In the rows, 128 means zero.
A single turn carries every row of the set below to another of its rows. Some are shown first; where does it send the rows asked next?
zup: [108 146 145 110 175 102 154 137 136 121 133 108 123 137 103 152 174  97]
Lapup: [125 175 135 147 142 139 123 138  97 123 127 143 108 121  73  92 156 108]
vosog: [ 94 111 129 138 125  99 152 141 125 107 141 125 123 104  87 128 126 167]
rav: [129 142  86 147 130 119 163 124 127 113 113 170 128  94 118 143 135 107]
beg: [ 91 142  83 151 146 150 113 139 116 121 107 161 114  92  85 137 135 129]
Retiz: [123 147 125 139 156 159 112 111 100 123 115 172 122 122  64 148 152 102]
vose: [ 76 148 137 106 137  90 103 143  92 117 140 139 157  89  95 123 159 115]
num: [117 145 122 100 160  86 144 137 137 111 121 141 146  97 149 129 128 145]
pival: [117 144 116 110 139 126 157 101 117 116 132 146  95  95  80 103 119  80]
nud: [111  99 126 119 169 111 125 109 144 106 128 114 139 101 112 136 135  61]
Takab: [135 146 127 105 158 109 168 122 122 119 134 161 155 107 136 127 150  83]
div: [138 101 129 146 129 108 130 144 155 111  98 160 140 132 104 117 145 104]
Deto: [113 130 116 134 177 145  99  85 104 103 131 108 126 104  97 165 131 110]
Pelik: [148 122 151 140 145 115 106 120 123 115 122 136 149 115 151 121 137 148]
far: [119 166 139 112 159 109 119 174 122 111 133 116 118 125 116  87 139 117]
gega: [133 114 141 169 158 160 108 120 112 119 130 136 152 119 105  97 151 120]
vilik: [121 129 134 118 130  98 107 145 108  85 143 129 105 104  85 142  93 136]
fotup: [ 73 126  97 142 135 111 138 141 105  99 149 113 150  89  89 105 140 117]
Gabol: [107 127 120 143 167 151  72 141 111 104 129 106 123 112 110 114 125 131]
Pigeb: [155 127 167 123 168 125 133 145 132 110 142 121 121 145 115 119 136  95]
Tovim: [105 125 150 117 151 124 122 110 122 124 111 127 137 154  66 108 174 130]
Nivuv: [124 126 133  98 133 132  97  73  96 119 117 159 134 110 104 120 126 131]
tam: [122 129 116 120 172 135 168  76 122 112 131 145 131 109  92 163 129 124]
zik: [ 93 120 123 109 129  99  92 162 110 103 131 143 126 112  96 174 138 104]
Sedo: [ 80 148 106 104 178 111 143 123 136 120 116 133 117 104  89 174 145 130]

Nivuv turns into pival
zik turns into vosog
Takab turns into Pigeb
And these:
Deto turns into rav
Gabol turns into beg

A single turn carries every row of the set below to another of its rows. Some are shown first; where does it send the rows asked next?
vumuz: [150 142 126 145 142 107 106 132 145 124 148  86 150 100]
mibet: [122 168 168 113 129 126 148 145 143 147 168 124 117 142]
mutu: [132 164 125  97 126 123 140 111 136 158 133 123 106  81]
fivu: [146 127 147 140 127 112 150  98 122 142 124 100  89 137]
sato: [120 131  72 146 146 126 120 128 118 121 154 119 105 117]
Budez: [106 149 134 122 100 159 144 140 161 125 174 140 125 142]
vus: [140 160  92  84 114 134 152 134 145 124 126 125 121 121]
Tubug: [145 137 129 174 100 139 101 105 128 124 131 109 128 143]
kivik: [106 155 124 140 121 145 172 131 133 122 100 110  95 125]
pifo: [115 126  74 145 141 129 123 121 126 118 154 124 100 117]
nipo: [145 129 118 115 107 159 139 135 102 108 151 148  95 139]
Vovag: [126 139 105 124  77 156 136 134 127 103 127 111 158 133]
Kiren: [120 137 170 107 127 156 134 130  86 148 157 117 124 130]
fuva: [ 90 168 156 137 131 112 112 120 146 125 164  99 122 142]
Semob: [ 96 168 126 121  93 141 112 150 139 145 181 119 109 127]
zom: [137 133 109 113 106 155 137 131  96 103 151 146  94 135]
Zot: [105 179 132  99 116 126 148 130 165 123 155 132 105 128]
fom: [118 138 149 127 119 168 129 108 146  90 136  83 114 108]
big: [105 148 140 160 144 115 115 137  92 111 141 101 106  99]
Veko: [113 145 143 159 145 118 118 143  89 105 146 101 109 100]
taza: [ 83 116 138 122 113 145 125 103  98 138 159 124 119 100]
gar: [129 139 106 121 151 165 146 117 152 127 145 135 151 135]
Motum: [140 139 176 101 108 129 142 126 113  95 135  98 115 111]
sav: [135 125 159  99 103 120 145 123  91  97 142  97 128 124]
saz: [ 91 138 124 134 110 115 118 112 155 144 184 130 119 122]
Zeg: [159 174 148 133 147 126 133 144 109 110 128 140 124 126]
bila: [111 142 148 131 146 121 130 114 123 105 124  74 141 151]
zud: [116 171 124 123  99 182 103 135 125 120 134  93 123 122]
fised: [150 137 130 173 102 143  95 115 123 128 137 114 129 145]
Sokim: [117 146 175 121 121 121 137 120 156 109 175 111 104 123]
pagi: [128 150 115 160  88 138 134 140 114 164 127 139 122 103]
Nitus: [162 134 129 122 131 136 114 118 140 168 165 107 121  97]
kasim: [104 130 102 124  87 147 106 149 109 134 157  91 116 105]
Mebo: [111 157 122 144 118 151 172 138 131 127 100 107 102 129]
vapa: [152 141 115 138 137 102 117 128 131 115 143 100 171 112]
bav: [112 172 119 131 164 132 113 108 132 132 130 113 155 130]
Bido: [136 114 106 122 100  95 124 110 113 154 151  98 135 112]
mun: [138 150  83  96 125 121 160 137 132 119 129 115 142 128]
sov: [151 117 148 142 130 116 147  98 128 134 131 103  89 137]
fanin: [119 110 116 132 109 103 105 103 113 153 158 116 141 116]
relu: [103 123 110 125  88 135 125 153  89 126 156  93 137 105]
rumo: [146 142 142 105 108 111 170 146 112 152 128 113 141 102]
Dazit: [127 142 150 100 127 123 176 147 111 154 130 124 131 120]
gevu: [122 161 114 155  93 137 129 145 113 163 124 140 118 104]
Vedu: [108 137 104 128  92 166 136 142 131 117 135 134 160 133]
fugel: [127 152 139 145 127 125 104 137 164 134 188 106 128 128]
savan: [163 170 141 128 147 125 141 140 111 102 132 145 125 120]
daduk: [117 143 134 135 123 123 140 127 123 100 120  59 146 136]

vumuz turns into Dazit
Semob turns into fuva
And these:
sato turns into fivu
pifo turns into sov
relu turns into daduk
Kiren turns into zud

A single turn carries every row of the set below to another of its rows. Some are shown first; where does it send the rows asked next?
vomun: [151 140 117 116 114  88  71  98 172 119 134 162 160 100  79 129 184 150
 138 149 104 103]
Menob: [118 121 100  97 104 113 113 129 149 136 112  95 138  76  85 159 154 129
  91 119 109 119]
loz: [129 135 103 113 104  81 121 125 170 145 105  98 131  95  89 155 148 149
  92 128 121 129]
rur: [155 117  93  89 144 126 103 121 115 107 184 153 102 111 105 123 176 132
 149 143 119 134]
tus: [122 137  88  92  84 119 106 104 139 117 129  99 142  83  63 151 152 143
 100 118 114 132]
kunel: [157 128 139 119 104 118  81  76 196 110 139 121 142 104  97 116 187 165
 127 138 122 125]
zonar: [137  92 111  94 148 113 115 124 166  87 175 129 114 127 143 135 167 118
 143 160 144 131]
zukud: [147 117 131  93 133 104 125 100 153 144 109 137 132  66  66 142 190 128
  97 126 101 152]
vek: [154 121 109  97 137 109 112 150 145 129 181 171 131 134 129 142 174 116
 122 146 140 108]
Kovus: [138 120 126  75 108 115 123 101 176 100 142 139 159  81  52 161 176 119
  86 119 100 147]
Dum: [131 136 145  99  92 136 106 103 148  89 135 151 149 101  87 134 183 118
  72 160 156 118]
pum: [149 109 121 116 155 105 101 125 148  88 188 130 107 123 129 130 177 143
 146 143 136 136]
zok: [134 127 145 110 124 120 113 106 126 102 104 141 105  80  87 120 188 128
  87 172 140 135]
ful: [148  91 106  80 139 128 122 134 173 115 174 139 119 127 145 138 164 107
 132 149 132 119]
pak: [128 134  91 106  93 105 125  89 142 120 123  98 148  85  71 147 139 150
 106 123 123 142]
vez: [142 132 128  76 111  97 101 123 190 118 131 137 125  89  50 155 192 132
  84 122  91 144]
kovu: [138 130 116  62  92 116 118  93 174 139 109 147 140  96  62 138 187 117
  86 148 126 149]
kaniv: [128 122 134 102 137 100  97 131 151  70 121 135  92  76  71 141 180 130
  99 163  99 131]
dob: [140 120 107  87 132 113  80 131 156  89 182 133  87 136 120 123 188 137
 139 157 141 133]
zavu: [122 138  99  97  94  95 105 139 164 143 110 104 131  95  81 160 157 137
  84 126 115 115]
Lise: [119 126  92  84  87 126 107 109 152 134 111  89 129  82  80 146 157 135
  96 125 118 130]
Danib: [153 121  88  82 126 120 130 104 127 108 171 163 117 131 116 122 158 121
 141 167 152 140]
sako: [165 116 120 113 147 102 127 126 162  88 193 136  97 132 122 136 159 148
 128 137 135 147]
soka: [151 152 119  82  97  92 103  95 175 134 126 152 137 100  45 139 191 147
  93 131 114 152]
muz: [151 109  98  70 127 135  91 134 164 101 185 133  87 129 119 127 178 128
 138 142 116 129]
Meda: [148 127 105 102 136 101  91 123 142 119 168 151 105 140 130 116 186 138
 145 166 158 128]
Zepo: [146 125 127  95 125  85 135  99 168 130 124 157 168  80  61 159 174 125
  96 127 106 141]
seber: [143 116 125  75 110  95 133  95 211 131 106 130 136  99  77 147 173 124
  91 144 116 154]
nira: [135 118 102  94 138 103  99 141 141  97 184 164 138 133 124 144 175 112
 136 160 147 111]
mir: [137 118 108  87 125 112  97 130 166  71 197 142 119 143 120 139 170 125
 130 155 149 126]
git: [139 110 104  93 134 114 118 111 142 102 168 150 124 136 137 125 168 118
 140 172 168 130]
Digos: [126 116 112  81 117  88  99 119 202  78 110 139 110 101  84 141 162 118
 114 185 103 121]
Kav: [130 149  91 103  81  88 118  99 165 119 123 103 143 104  69 152 139 155
  99 130 128 139]
nel: [143 113 156 119 110 136 109  87 179  77 154 124 166  92  99 139 175 136
  97 133 133 121]
vodiz: [131 143 102 117 101  76 120 120 163 122 126 105 145  95  73 164 140 153
  94 118 116 129]
lom: [167 136 115 107 135  99 107 136 152 130 174 155  93 142 124 123 179 148
 125 147 148 133]
gil: [152 117 133  90 117 108 129  75 186 123 122 119 129  81  67 136 179 144
 104 125 108 169]
Zirus: [142 121 108 106 151 109  96 129 113  98 184 156 116 118 117 129 184 130
 145 151 142 126]
bokid: [137 110 109 106 133  80 108  98 181 109 107 159 158  92  96 140 159 120
 140 176 104 109]
fam: [151 123  98  84 120 111 128 122 160  73 197 156 119 144 109 142 149 124
 122 153 146 138]

nel turns into kunel
sako turns into lom
soka turns into Zepo
And these:
zavu turns into Menob
nira turns into zonar

A single turn carries every row of the set below to another of its rows. Some are shown first; where does it send the rows asked next?
Gana: [118 108 136  99 127 127 153 111 140 139 120 140 119 102 131 144 150 126
 140 128 126 107 138 138  99 114 161 153 143 139 115 165 106 108 123  61]
gize: [154 149 116  91 131 126 120 101 149  75 124 130 147  95 139 113 128 142
 116 161 168 126 156 149  98 128 143 181 147 128 153  62  87 160 142 120]
pipuz: [122 100 115 120 120 128 137 150 163 131 139 130 113 114 123 142 141 134
 119 132 167 126 164 136  93 129 116 155 128 116 108 134  37 131 146 167]
Mabam: [120 148 116 103 129 180 135 162 125 137 132  97 122  92 147 128 131 113
 121 140 165 131 171 130  96 133  99 147 139 157  87 124  69 133 147  89]
zub: [114 134 180  87 164 150 157 153 138 152 134 140 123 115  99 127 106 146
 131 132 156 154 147 153  95 153 133 145 137 173  84 102 112 144 136 157]
Vaze: [127 120 117 120 129 116 153 134 151 111 140 139 152 117 133 142 110 132
 123 136 118 161 140 150 100 122 162 118 131 163 103  21  86 142 111 133]
gor: [139 119 156 112 107 117 122  97 126  84 143 111 164 134 108 121 115 125
 123 101 168 115 135 134 103 131 154 143 111 126 145 118  77 159 140 112]
rabe: [123 115 105 133 143 140 125 176 160 158 128 112 128 119 119 145  97 154
 151  99 164 107 142 151  96 122 141 118 145 154 107 137 103 133 143 111]
sek: [125 129 137 109 148 130 136 113 127 126 132 152 115 105 129 137  99 144
 124 134 162 128 133 133 101 124 151 166 125 137 125  47 110 168 163  49]
Vapo: [144  94 102  78 168 124 123 125 164  94 147 177 120  96 118 112 115 171
 112 131 154 109 126 181 109 133 141 143 134 110 119  83 102 162 138  98]
Diz: [ 95 171 139  87 150 138 162 132 136 160 136 146 115  90 132 120 110 129
 125 134 164 139 151 159  80 130 122 151 151 171 110  91 100 111 127 168]
Gebag: [123 144 145 106 126 109 134 130 136  93 112 132 155 109 153 149 148 127
 135 128 127 137 149 131  81 134 137 171 133 127 110 161  83 110 118  75]
rusef: [132 127 137  99 130 122 145 126 146 115 131 151 143 117 116 131 124 138
 109 145 128 116 144 139 107 136 149 147 138 107 131 193  82 127 105  92]
Seb: [129 147 124  69 143 126 146 147 132 138 121 162 120 106 134 144 116 139
 120 119 156 152 138 160 100 125 126 145 145 171  66 110 102 150 127 183]
Nobuz: [132 141 117 106 143 153 143 145 137 103 160 134 152 121 122 101 112 125
 108 152 127 143 135 165  96 131 159 101 124 156 111  48  97 162  90 129]
Bosu: [131 126  91  89 168 143 140  91 160 115 157 111 159 105 121 111 127 128
 127 113 129  90 133 161 129 146 134 136 147 116 127 115 108 107 148  87]
velol: [143 126 128  87  89 132 150 108 137 113 144 156 133 110 154 144 118 131
 117  98 141 121 145 143 105 127 126 147 120  95  73  84  77 121 148  60]
Tis: [108 113 101 104 148 155 163 109 147 125 153 154 126 109 122 127 135 119
 100 151 128 141 127 152 110 136 156 114 114 161 101  34  80 145 106 127]

Diz turns into Seb
gize turns into Vapo
Gana turns into Gebag
And these:
velol turns into gor
Mabam turns into pipuz
Nobuz turns into Tis

A single turn carries every row of the set below to another of its rows. Some are shown first; where does it send the rows asked next?
Vezi: [132 122 119  96 155 144 155 148 140 115 115 164 147 102 115 131  98 125
 123]
Sabo: [154 116 156 110  70 159 160 107 152 114 125 130 141  93 115 124 139  84
 133]
Netug: [138 151 122 107  95 163 143 131 158 120  80 170 135 120 129 120 120 111
 143]
fesuk: [152 152 130 105 108 123 132 136 147  77 131  93 183 101 144 158  82 117
 135]
Lil: [132 115 113 131  72 165 158 126 127 112 131  82 161 107 153 149  99  95
 125]
ded: [142 143 159  85 139 164 140 127 143  97 135 163 132 104  89 128  95 111
 108]
Fize: [131 185 126 130 102 131  92 161 123  74 123  94 134 110 138 123 110 106
 143]
zit: [121 154 135 134  87 143 109 146 113  77 144  71 139 111 145 112 118  89
 142]
pir: [125 129 143  97 138 178 145 125 146 130 135 159 112 107 100 124 103  96
 108]
garo: [143  99 145  94 141 137 166 133 134 102 147 138 159  86 108 131 108 110
 119]
siku: [137 160  90 127 109 144 128 148 155 132 102 113 139 107 150 168  91 109
 130]
vel: [149 169 109 111 121 123 120 148 159 103 111 110 162 103 145 168  82 119
 135]
pur: [137 142 149  91 142 167 138 129 150 118 132 165 117 102  92 131 100 104
 108]
tebu: [133 168 131 143  92 135  99 147 112 107 132  99  98 118 149 135 105  78
 130]
kur: [129 132  91 136  85 165 147 138 138 136 111  99 139 109 154 159  99  97
 124]
tib: [140 100 121 111 117 166 174 139 121 122 120 153 137  93 104 135 114 113
 109]
Let: [136 115 136  90 158 131 156 140 142 104 134 151 159  94 113 130 100 119
 124]
meze: [143 179 141 130  93 128  96 150 106  73 127 106 121 123 145 131  93  97
 133]
Kesa: [145  92 138 105 120 154 175 131 124 111 139 139 147  85 103 134 115 107
 110]
lerat: [136 129 163  84 129 172 149 122 133  87 140 157 141 109  94 117  94 110
 109]
roter: [149 132 132 116  68 173 156 120 148 124  94 153 128 106 118 125 134  97
 132]
sigem: [123 153 143 135  88 139 109 140 100  82 143  90 123 129 160 116  98  81
 136]
gov: [144 125 132 115  84 143 151 125 131  81 141  80 183 103 149 149  91 105
 130]
pego: [126 170 136 127  97 133 100 153 117  65 136  81 145 112 143 114 111 101
 145]
nofub: [138 140 160  84 125 125 137 116 176  98 126 141 165 109 135 113 115  98
 157]
zep: [149 120 169  94  99 135 150 105 165 101 141 124 158  95 124 118 130  85
 146]
lilut: [143 180 134 137  94 129  94 152 112  92 125 107 104 117 143 138  99  90
 130]
kuvun: [124 116 158  90 125 183 157 118 131  99 143 151 137 115 103 110  98 102
 110]
Tula: [134 115 111 108 135 160 164 148 130 124 108 165 137 101 111 134 106 122
 115]
dozu: [125 167 114 147  86 149 101 156 119 106 124  86 111 107 139 126 124  88
 135]
fope: [130 183 114 139  96 139  92 163 124  94 116  96 117 108 136 129 117 100
 138]
fel: [132 166 146 129  90 132 104 145 100  68 137  97 129 129 154 119  92  93
 136]
sus: [118 116 148  97 130 186 155 119 137 121 140 153 122 114 105 114 103  95
 109]
rivi: [123 153 135 143  89 141 107 141 107 103 141  91 107 124 157 124 104  74
 133]
domo: [132 156 136  90 123 140 133 129 173 107  96 164 152 122 138 114 110 112
 156]
rigu: [119 152 125 144  81 151 110 148 113  97 138  74 122 108 143 117 124  83
 137]

lilut turns into meze
zep turns into Sabo
And these:
Let turns into garo
lerat turns into kuvun
rigu turns into dozu
fesuk turns into gov

